The rows of Y fall into several groups, which share some directions, and each row is roughly a mix of its group's hidden directions, except some rows that fit no group.
Y, 122 rows:
[[  3 -24   7 -15  16   2  10 -42 -31  -4  48 -18  -1]
 [ -3   0 -17   9  16 -20  27  38 -21  35  13 -11  38]
 [ 37   1 -16   9 -38 -18 -27  -7  18  -6 -28  13 -31]
 [ -8  56  34 -16   4  -6  12  31  21   6 -17   2  -1]
 [-12   9   3 -24  34  -2  18  -7  12   2  -5 -23  60]
 [-34  25  28   8  35   9 -11 -31 -20  -1 -18  -2 -29]
 [-15 -47  31  32 -10   5   8   2  13 -12   1  15 -38]
 [-41   6   1  17  16  18   4  19  20   7  -4 -44  35]
 [  6 -37   4   5   4  16  29 -32 -15  -7  20 -30  37]
 [-52  -5  10 -20  18   5  29  18 -22 -16  22  -9  25]
 [-11  22   5  -6  27 -20  10  46  23  24  -7 -30  24]
 [-33 -17  36 -10 -28  42  -9  15  23  -4   8 -19  -2]
 [ 30  15   7 -25   1  -3 -11  20 -56 -25  12  13  12]
 [ 22  -9  30  13  -2  27 -33  22 -22  -1  19 -20  37]
 [  8 -41 -25  30  -8  24  -2 -42 -18 -13  19  -4  -7]
 [ 48 -22 -23  -6 -34   0 -17 -11  16 -17 -22  14 -20]
 [ 15  13  35  17 -15 -13  -5  -1  52  16   9  -7 -34]
 [-35 -14 -10  -6  -7   6  23  45   4  26  14  23  31]
 [  8  -7  -6  -6  -8  10  -9 -40  36 -22 -29  30 -33]
 [-21  11   6 -30 -12 -21   6 -15  57 -25  14  12  -4]
 [ 20   2 -10  -4  27 -18  -2  -6  -9  -8 -41 -19  53]
 [-17  34  -1  26  -5  -4  24 -22 -34  11  14  13  41]
 [-15 -33  29 -33  10   9  -9 -12  35 -18  -1 -37  -4]
 [  2 -14  -7   5  10  -5  45  39  10  27  15  -9  40]
 [-12   6 -23  38   2   8 -20  24  34   0 -40 -23  11]
 [ 11  25 -10 -10   3 -37   8  -9 -34   3 -32  -6 -44]
 [-19  26 -19 -30  40 -20   4 -19  -2  -3  19 -35  19]
 [-25 -17  21  -2  45   9  13  16  12 -32  25 -22  21]
 [ 45   8  31 -24   3 -18   2 -41 -11 -22 -12 -16  -1]
 [ 19 -37 -16  29  -5  50   5   3   4  14 -14  24  15]
 [  9   6  19 -29  19 -16  -2  14 -10 -23 -22   0  58]
 [ -3  16  15 -22 -34   6  10 -19  33 -38  -8  16 -33]
 [-10  29 -18  35  25   7  -3  18  12  17  27  -8 -44]
 [ -7  62 -24  20 -18 -16  -1 -15 -14   5  12  -2  23]
 [ 38   4   9 -21 -16 -31 -47 -10   2 -25  -3 -16 -12]
 [-37   6 -23 -15  25  27   6  19 -18 -23  38   4  17]
 [ 47  -1   5 -24 -36 -18 -15   1  32 -27  -8   9   0]
 [ 25  35   2 -50 -32  -7  -3  11  -7  21   0  23  -1]
 [  1 -44 -23  16  -1  -4  11  -7 -25   1 -55   7   1]
 [-12  -6  14 -12  32 -13  32 -42 -25  18   3  -5  34]
 [ 33  10  12 -55 -18  -4  10   9 -27  13 -10  23  16]
 [ 40 -24  -3  33  22   3 -21 -27  21  -8 -29  -6  15]
 [-24  19  -8  -1  36 -12  10 -12   0 -36  30 -22  36]
 [-18   6 -28 -17 -18  38  -2  17 -36  27  10  31 -11]
 [ 41 -24 -37  48  -1   1   1  -5  11  -2 -16 -12  -7]
 [ 27 -51 -16 -15  -7 -22  23   6 -14   9   7   9  35]
 [ 18  34  30 -31  -2 -14 -11 -20 -14 -12   3  23 -41]
 [ 23  43 -33   7 -24  -9 -13   1 -14  25   6  -9 -36]
 [-14 -42 -30  27 -11  17  17  18   9   9  -6  -5  42]
 [ 10  11  -2 -16  26 -41  12 -51  -3   8  -8 -22  20]
 [ -6  19  11 -33 -26 -33   1  31 -11  -4 -39  15  17]
 [ -9  18  18   1  45 -30  18 -14   8   5  10 -40  26]
 [  8  -4 -26  -9  15 -25   8 -31  33   5 -37  31 -19]
 [ 41 -28 -13  17   3  -1  -8 -49 -14 -19   0 -22 -11]
 [  4  45  37 -12   0  10  44  11  -1   7  19  18 -10]
 [ 40 -21 -24   5 -15   3 -26 -22 -11  -6 -32   5 -35]
 [ 29  16  14 -36   0 -23  -5  16 -21 -10 -32   7  40]
 [ 22 -27 -30  18 -32  36   6  -6 -10  -4 -20  13 -32]
 [-32  14  -9  15  17   9  23  47  15  31  25  -4   9]
 [-62   1  -9  -5  -8 -10  13  31 -30 -19  -1   1   1]
 [  4 -35  -5  21  18  16 -39   8 -10  17  26 -19  37]
 [ -2  -3  24   0 -25  20  10  12 -14  64 -16   6 -13]
 [-42  25  14  30  -1   0   6  12  33 -42   0  -1  -7]
 [  5  21  14  40 -41  12   7  22 -14  35  -9  23  -4]
 [ 18  40  -8 -40 -13 -15 -16  21 -30  -7 -10  10  27]
 [-62  -6 -27  13  -4  21   5  -3  14   4  28  -1 -19]
 [-37  16 -12  -2  29  11  11  -1 -13 -30  37  -7  35]
 [-21   7   7 -13   1 -25  -1  29   2   1  48 -30  35]
 [-40  27   0  32 -10  36  -6  21  28  -2 -23  -4   4]
 [-42  20  12 -16  -8   1  -5  43  22   9 -26   7  27]
 [-16  10  -6 -28  34  11  24   1 -30  -3  23 -20  42]
 [-14  49 -40 -20 -21  -9 -24 -15   7  -9  12 -19   2]
 [-15  17  -3  -1  28  -8 -12  21  32 -40  24 -37   6]
 [-47 -10   7   2   5  22  10  10   8   4   3 -31  50]
 [-29  29  29 -26  -8 -11  20   1  42 -23  19   8  10]
 [  0 -14 -27  43  21  19  -3 -25  -3   2  30 -31 -22]
 [ 30  32  -6  -5  31  -9 -22  -2  -6 -17   0 -23  48]
 [-46 -10   3   5  14  11 -36 -17  -6  -7  39 -29  -6]
 [ -7 -10 -16  14  25  -9  14  31 -20  38  16 -12  43]
 [ 16 -33 -17  18  34  -1   8 -20 -19  -8 -35 -17  34]
 [-33   9  22 -14 -26  21 -30 -22   2 -30 -34   5  10]
 [-14  15   6  29   9  27 -20 -29  16 -21 -21 -46   1]
 [ 32 -11 -11   4 -23 -11 -33 -22   1 -25 -43  17 -18]
 [ 50   1   5 -12 -35  -8 -15  -3   4  16 -25  30 -23]
 [-15   5  24  35  23   4  10  30  15 -38  24 -13  23]
 [-30  26 -28 -29  -3  11 -16  18 -30 -20  26  11  23]
 [-30 -26  35 -26 -21  31  -8 -13  26 -12   2 -25   5]
 [  2  20  10 -23 -16 -37 -25  14 -18 -19  30 -40  -4]
 [ 15  54 -14 -35  -1  -8  -6  16 -31   3  17  -7  20]
 [ 26  -1   0  18  26   6 -15 -23 -28  13 -49  13 -24]
 [ 71   3  -1   6  -6  -4  -8 -20  -5  20 -17   1 -18]
 [ 57  -9 -12 -10  -4  -8  -8 -10 -27   4 -41  13  14]
 [-34  38 -27 -20  10  -5 -16  18 -12 -19   9  -8  39]
 [ 15  28 -30  13 -38 -16 -29 -14  18 -37  -4   3  -6]
 [  7   8  17  16  26  22   1 -30  -6   6 -50  29 -20]
 [ 37  11  -6 -30  15 -10  -5  -4 -19  -2 -30   0  50]
 [ 55 -12  -2 -14   4 -43  18  18   4  10 -19   0  17]
 [  9 -20  10  27  21 -11  -2  11  23 -62   8   1  10]
 [ 26  -4   0  15  -1  -1 -31 -38   6 -29 -38 -31  -6]
 [ 22 -23  -8  31  24  19 -13  15 -36  34  -9  -5  27]
 [  4  45  26 -22  -2 -26  35   1   4 -11 -30  17 -16]
 [-25 -30   9 -24 -36   6  -4  16   0 -11 -15  49  -8]
 [ 33 -18  -4   2 -35  29 -14 -19  18 -26 -22  20 -26]
 [ 14  -3 -14  11 -33   3  24 -23  47  -1 -27  15 -27]
 [ 32   7  12  40 -37 -23 -14 -13  24 -21 -21   5  -5]
 [ 23  25  24 -13 -12   7  21 -19 -18  -6  20  38 -39]
 [-19  -1 -13  -8  55  -5  10   9  -4 -35  30 -12  22]
 [-27  19  16 -24  -1 -17 -18 -35  27 -32   5  -1 -32]
 [-29  10   4  -8  -3  11  17 -36  34 -20 -17  27 -36]
 [ 35  16  20 -47   2 -13   9   9 -23   1 -15   8  37]
 [  6   9  17  19  14  37  28  -9  -3  10 -44  36  -7]
 [-12   7  38  37  25 -17  -5  13  24 -25  14 -33   0]
 [ 14  -4 -52 -20  24 -16 -11 -16 -12 -39   7  18  -3]
 [ 48 -24 -32   8  15  16 -10 -32 -17   7 -24   4  13]
 [  4 -21  35  32   3  -5   2   3  30 -51   3  -9  14]
 [ 15 -42  43  29  -9   6   2  12  25 -27 -13   7  -4]
 [  6  13 -20  23  42  -7   2  53  -2 -18  21   4  -7]
 [-28  12 -38 -37  16  24   2  11 -32  19  21   7  -3]
 [ -9  10   3 -14 -10  -1  41  -5  53  -9 -10  37   7]
 [ -8  45  11 -29   0  -1  16  18 -20   9  47 -16  -7]
 [ 36 -25  25 -11  -6 -17  27  -7   0  22 -47   5   2]
 [ 18 -37 -22  14  -8   4  45  18  -6  19  21  15  27]]
In each list below, three rows fit none of the groups, and each other row fits one group, some only roughly. Which are they? Name them in the order they come.
- q_39: [-24 -44  -8  -6 -29  16  15  -2 -14   2 -10  39 -28]
- q_810: [-30  39 -20 -45 -19   1   1  21 -17   8  19  11  10]
- q_102: [-34  -7   9  18  32  20  -4  -1  12 -29  47 -15  11]
- q_732: [-12  20 -23  15  11  19 -15 -37   3 -23 -35  21 -31]
- q_110: [-18  -9  23 -37  -9   0  36  19 -12  16  20  25  33]
- q_178: [-32  28 -26 -16 -15  29   1  11 -31  38  13   8   5]
- q_846: [ 28 -23   7 -38   8 -46 -14   5  -5  -2 -23 -11  27]
- q_880: [-46  36  -7  12  12  -3  38  14  -8  13  14   8  27]
- q_899: [-38  21  12 -26 -16 -18  -2   4  15 -22  47 -19   0]
- q_589: [ 30  11  24  -7  21 -22 -25 -30  -1  -9 -45  11 -15]
- q_896: [-17  -6 -18  31  -9  25 -46 -27   4 -21 -19 -13 -21]
- q_979: [-30  12   5   8 -19  29  35  35  13  11  -9  28  26]
- q_889: [-48   3  15   8 -25   7  21   2  32  11  29  24  15]
- q_795: [ 24  11 -41 -18 -22 -20 -13 -37 -16   7 -20  25 -11]
 | q_732; q_880; q_889
- q_449: [-10 -12  -4  13  38  18  25  36 -29 -13  27  21  17]
- q_858: [-50  24  -4  23  24  -3   4 -10  27 -11  12 -25 -28]
- q_623: [-51 -12 -35  27   6  14 -28  24  10  11  10  -4  -1]
- q_368: [ 16 -10  23  21  -2   8   7  46   7  42 -18   0 -31]
- q_574: [-23  11 -45  43  17  -2  -4 -10  -8   2   1 -38 -11]
- q_903: [ 61   8  15  -2  16 -24  34  -7   2   3  -1 -21   4]
- q_356: [ 57  13  16 -39 -16  -4  -1  -1 -12  17 -14  19   8]
- q_676: [-19  10  21  19 -12  -6   1 -27  17 -49  15 -15  35]
- q_398: [ 23  43 -31  -4  19 -12   8   0 -29  38 -17   5  10]
- q_993: [ 35 -34  11 -46   6 -22 -15 -17 -16  -5 -22   5 -10]
- q_685: [ 26  -8 -28  18  11  -2  20  19 -42  35 -29   5   2]
- q_354: [ 18  24   1  10 -14 -25 -30  21  42 -19  -8 -30 -19]
- q_43: [ -6   0  22  46  27   1  28  22 -14 -14  22  13  29]
- q_952: [ 28  36  -3  22 -25 -23 -22  20  17  26 -18 -11 -25]
- q_270: [ 14 -30  18  16  24 -16  13 -11  13  -6 -51  -7  30]
 | q_858; q_398; q_993
- q_188: [  7  11  10 -11 -11 -12 -28  14  48  -5  -9 -43 -26]
- q_942: [  9  33  10 -23  17 -42  -3 -28  11  -9 -31  12 -25]
- q_737: [ 27   4   9  40 -34  -1 -17  33  18 -19 -12  20 -20]
- q_62: [  9  21 -27 -11  31 -19  17  -3 -37  47  -4   9   1]
- q_350: [ 45  -9  11 -29 -16   7  27 -22  -6  38  -7  16 -16]
- q_364: [-15  22   4 -10  11  -1 -30 -18 -18  -5  34  17 -52]
- q_691: [ -5   0   1  19 -22   2  -2  16  54 -49  -7  12  -3]
- q_639: [-35 -32  11 -41   7  45   6  -3  -8  -6  16   3  10]
- q_883: [-38  13   0  17  -2  33  -3  22   2 -39  35   0  18]
- q_295: [ 46 -16 -20  22 -21  -2  17  -4  -7   3   2  42 -28]
- q_149: [ 54   0 -12   0   5 -20   8 -38 -16  -7  10 -24  26]
- q_154: [  5  19  11   0 -28   3   3   1  14  31  30   2 -57]
- q_74: [-10  25   4  -5  20 -15  52   0  17  15 -30  33   3]
- q_977: [ 54 -13   3  -2 -12  17  17   8 -19  27 -38   9   5]
 | q_691; q_149; q_977
- q_283: [ 31 -22 -41 -28  30 -16 -10   1 -11   4 -14  14 -29]
- q_641: [-31  25 -20 -43   2  11 -19  -2  10   3  18 -43   2]
- q_844: [-41  34 -27 -18   9  19   7   7 -23   5  34  -4  20]
- q_63: [-33 -32 -36   2   8  -1 -17  -8  25   2  42 -14  12]
- q_138: [  1 -53 -22  -9 -26   2 -11 -28 -26 -14   3  22  18]
- q_233: [ 30   3  17  54   5 -22  12  32   4   6 -12  20 -13]
- q_771: [ 36 -18  12  16  37 -25  22  17 -17  34 -13   9  -8]
- q_588: [-39 -21  -7  26  39  32  -4 -29  -3  20  -5   8  -3]
- q_506: [ 29 -24  16   3  34 -37  35   8  10  15 -26   9  -5]
- q_462: [ 49 -12  -9  -3 -12 -21 -14  34   5   8   7  -7  44]
- q_271: [-61  17  25   0  32  12  14 -15  14   5  12   6   3]
- q_518: [  0 -28 -42  29  10  23  22  13 -20  35  -9  11  11]
- q_61: [ 26  -7 -13   2 -10   0  29 -38   5  -7 -50  26   8]
- q_292: [  4  -1  24   9  17   0  34  10 -30  -2  27 -40  34]
 | q_506; q_61; q_292
- q_312: [ 13  19  33 -19 -15 -13  -6  38  -2 -16  28 -20  35]
- q_940: [-34  15  12  -3 -20  33  25   7  -9   6  31  41 -12]
- q_40: [ 19  -2  12 -21 -30 -11 -25 -28 -10 -29 -33  30 -19]
- q_458: [ -7  53  49 -27  12   0   5 -10  -1  -6   4 -11 -15]
- q_594: [ 23   7 -13 -12 -32 -23 -32 -24  33 -15 -22 -17 -22]
- q_191: [-26  22   0 -14  16 -11  -4  29 -37 -39   3  -7  33]
- q_576: [-12 -12 -30   1 -10  25  -4  25 -14   7 -20  58  -3]
- q_929: [  3  14 -22  32  -9  23 -21 -19  21   9  37   1 -40]
- q_396: [-39   8 -14 -43  -6  28   7 -19 -24  23  18 -11  16]
- q_931: [-18  48 -28  -3   2  -4 -22  23  20 -14  20 -32  -9]
- q_652: [-40 -41 -36   6 -19  -8 -22   4   1  17  25 -11   3]
- q_932: [ 11 -13 -25 -36  30 -16  12 -22 -29  36 -12  12 -13]
- q_600: [ 48   1  38   1  14 -36   0 -21   7   4 -27  -9  -9]
- q_322: [ -1  13 -50 -43  -9  -8 -22 -35  -4 -14  -1  -3  -7]
 | q_576; q_652; q_600
- q_104: [ 45 -28  -6   4 -35  19 -39   3  -5 -20   3 -10  -3]
- q_593: [-48   2   2 -27  18  16  43   8   9  15 -17  22   3]
- q_192: [ -1  -7   9 -31  15 -24  -9 -40  31 -21  -6 -40   7]
- q_137: [-48 -13 -10 -13 -29  15 -11  25  -2   1 -14  38  19]
- q_632: [-14   2 -26  12   5  -3  56  29 -17  33  -4   9  10]
- q_651: [ 19 -42 -48  23  12 -16   6  18  -1  24  18   4   2]
- q_285: [ 49 -13 -21  11  -3 -15 -12  19 -40  22 -20 -13   0]
- q_24: [ 17  16  20  13  33 -13   6  25 -38  33 -10  -6  31]
- q_161: [ 40  -3 -23 -13  21 -23 -39 -13  -4 -37 -11   3  10]
- q_845: [-19  -2 -15  39  13  27  40  16  12  14  19 -23  23]
- q_861: [ 50  10   2 -17 -22 -11  -9 -28  16   7 -24  33 -15]
 | q_593; q_161; q_861
- q_606: [  0 -14  -7   0   8   3 -28 -47 -26 -13  29  -4 -39]
- q_969: [ 33  -1 -24  41  22 -15  -7 -13 -19  -3 -31 -32   2]
- q_11: [-47  10  -7 -27  19  21   2   2   7 -18  32 -29  23]
- q_528: [ 38  17  21  13   5   7  22  26 -33  17 -36  12  14]
- q_746: [ 56 -16 -32 -10 -29 -25 -10   4   0  -4 -19   2  -7]
- q_87: [  2  25  42  -9   1   3 -25 -33  10 -32 -22  -1 -28]
- q_228: [ -5 -10  30 -37  -4  -6  16  23 -42 -22   1  22  24]
- q_51: [  8 -18  14 -19  39 -21   7  -8  28 -12 -31 -39  14]
- q_983: [ 40 -17 -12 -21  17 -55 -10  11  -5  20   6   1 -13]
- q_113: [  9 -42 -27  15  18  -3  27   3 -11  20  39 -18  19]
- q_26: [-33 -13  38 -15   4 -11   9  33 -20 -39  11  10  14]
- q_622: [-47  -4  -4   0  33  17   8 -17 -19   4  31 -22  28]
- q_636: [-50  37  22  22 -24   2   4  23  -2 -19  14   5   5]
- q_656: [ -1   6  13   5  45  -5  -2   7 -17 -32  12 -30  43]
- q_53: [ 31  18   8  21 -19   3  12  10  28 -13 -56   0  14]
 | q_51; q_622; q_636
- q_995: [ 25  11   1  -8  23 -29  33  10   6  25 -31  31  24]
- q_930: [-20 -20   8  36  15  60  -8  -4 -15  14   3   7  -1]
- q_781: [-49 -23  -5  31  17  18  11   3  -9 -21  31 -12 -16]
- q_579: [ 24  11  21 -32 -29 -13   7  -5 -13 -10 -11  52 -15]
- q_67: [-44 -15   2  20  22  19 -20  -3  21 -30  37  -7   6]
- q_214: [-12 -21 -16 -37 -22  16  19   5 -18  53  -1  -7   8]
- q_862: [  6   0   3   0 -50  31 -21  34   6  18  -8  14 -31]
- q_876: [-32 -16 -26  34 -16   2 -47 -11  23  -5   2 -20   0]
- q_448: [ 37 -14 -23  10 -10 -25   0 -36 -18 -10 -25  36  -3]
- q_382: [ 45 -30 -17  -1 -23  -7 -49 -13   6 -11  -7  -4  -9]
- q_428: [ -4  44 -18 -44 -25 -17   1  12   1  26 -18   8  14]
- q_814: [-10 -38  -3  31   2   4  23   9  20  33  15  19 -36]
- q_730: [-39   7  -2   1  34   6   6  12  -5  21  51 -24  -2]
- q_257: [-44 -15 -22  29 -21  35 -29  -2   9 -12 -18   2   8]
- q_509: [-21   4  10  19  45   3  28  13 -17 -16  29  -2  36]
 | q_214; q_876; q_814
- q_830: [ 53 -11   1  29  -7  14 -17 -21  12  24   9 -27 -16]
- q_461: [ -2  31 -37 -30  22  -5  -5 -47  -8   6  13 -14  12]
- q_276: [ 25 -42  14  -6  37 -27  14 -32   3 -19 -14   3   8]
- q_635: [ 28 -17  25  16  13 -24  -9  16  45 -22 -13 -24 -17]
- q_886: [  4   3 -29 -12  24 -30  14 -42 -23 -18   4  15  32]
- q_733: [ -3  21   6  22   2 -16   2  -7  25  17 -16  44 -47]
- q_347: [ -4  22  13 -17  32  -5 -13  15 -24 -38  19  -9  42]
- q_870: [ 35 -30 -10   4 -22  18 -48 -19   4 -21  -5  -4 -19]
- q_438: [-39   3  16 -18 -15  29 -15  14  31 -28  19 -31   2]
- q_272: [ 22 -21  27   3  13 -20 -10   0  22 -11 -46   4  39]
- q_106: [-58 -13  -9   5 -15  27   3  20   4   4   7   0  39]
- q_349: [-30  13  -8   3 -11   0 -54  11  18 -13 -41   4  -9]
- q_131: [-22 -13 -47  41   9   5  -4 -22  22  12 -23 -14  -5]
- q_587: [ 33 -26   7 -24  21 -25  20 -14 -12   4   7 -35  33]
 | q_830; q_461; q_733
- q_111: [ 21  32  34 -25 -31 -24   9  17  16  25  -3   4 -23]
- q_689: [ 27   0  23  -5 -17   3   9 -29   8 -32 -42 -18  31]
- q_403: [-34  13  13 -60  -2  13  -2   7  -2   2  18 -22  20]
- q_580: [-46  14  32  12 -25  33  13   2   2  -4  21  -7  28]
- q_60: [ 29  19 -32   4 -10 -19 -32  24  23  -8 -11  -4 -39]
- q_702: [ 38 -30  -3 -30   3 -40 -23  -9 -11  -9 -22  -6  18]
- q_701: [-41   9  -8  35  17 -11 -19  21  -5 -44  10 -15   9]
- q_986: [-17  13  39 -48  17  -8  -1 -20 -19  -5  23 -22  10]
- q_32: [ 35  15  18  -6 -30  -2   3   4  -4  24  17  10 -54]
- q_707: [ 52  -2  30 -16 -25 -16 -27 -21   9 -20 -13  -3  -5]
- q_134: [  8  14 -27   1  42  11  -9 -13 -12  -8  25 -26  45]
- q_304: [ 15 -15 -29  -3  29  -2  17   3 -46  18   0  42  -3]
- q_263: [ 27  11 -29 -33  25  -1 -22 -23 -27   2 -28 -16  21]
 | q_403; q_707; q_263
- q_869: [ 24 -24 -23   6 -23   9  -1  -4 -28   8 -15  53 -17]
- q_210: [-49 -14  10  20 -18  11   6 -19  23 -22 -32  -8 -24]
- q_735: [ 17 -15  22 -31  29   3  24   6 -44 -13  15  -7  30]
- q_819: [-33  -3   1  26  30 -17  25  -4  23   8 -11 -46  15]
- q_16: [ 41 -33  -7   6 -24  26 -40 -12  14 -18  -8   8  -5]
- q_172: [ 51   4  13 -18   0 -27  37  -5 -16  10  19  20 -15]
- q_159: [ 58   2  45 -12 -22  -6 -11 -15   3   7   5 -13  -1]
- q_736: [-12 -10  23  16 -12  49 -23 -26  29 -26   3  12  -8]
- q_765: [ 23  18  50   0  20  -7 -28  18   2   1   5   0  40]
- q_460: [-38 -14 -15  21  32  14 -25 -27   9 -35  14 -14   7]
- q_933: [ 57 -20 -14  17   0   1 -11  18 -24  21 -26   5  18]
- q_99: [-10 -12  10  -3 -24   9 -10  24 -38 -31  25  32 -29]
 | q_210; q_159; q_460
- q_672: [ -4 -51  15   1 -11  34  13  -3 -23  -2  -5  42   1]
- q_561: [-10   3  16  31 -30 -20  32 -27  28  24  -2 -16 -24]
- q_671: [ 20   1   8  -6 -13   0  23  45   5  10  19  -1  53]
- q_545: [-11  -9 -22  24  29  10 -29   0 -17 -45   4  -5  33]
- q_620: [-28  20   2  26 -26  -6   4  52  20  27   5   2  10]
- q_419: [ -9  24  -8   8  22 -20 -26  16   7 -28 -20 -18  49]
- q_141: [-41  40  25 -24  -3  29 -17  -1 -14  12  -4  -9  23]
- q_376: [ 32  -2  15  22   9 -20   3  37  14  38 -20  -3 -29]
- q_357: [ 30  -8 -29 -16  -7 -41  12  32  -7  18  11 -11  31]
- q_947: [-24 -33  -4  26  41   4  28 -13  -6  -2  -9 -33  19]
- q_362: [-54 -19 -18  -5 -14  21 -31  -6 -15  -3  20  25  -9]
- q_944: [  0   2  20  24  14  -4 -13  35  40 -32  12 -36  -3]
 | q_561; q_620; q_141
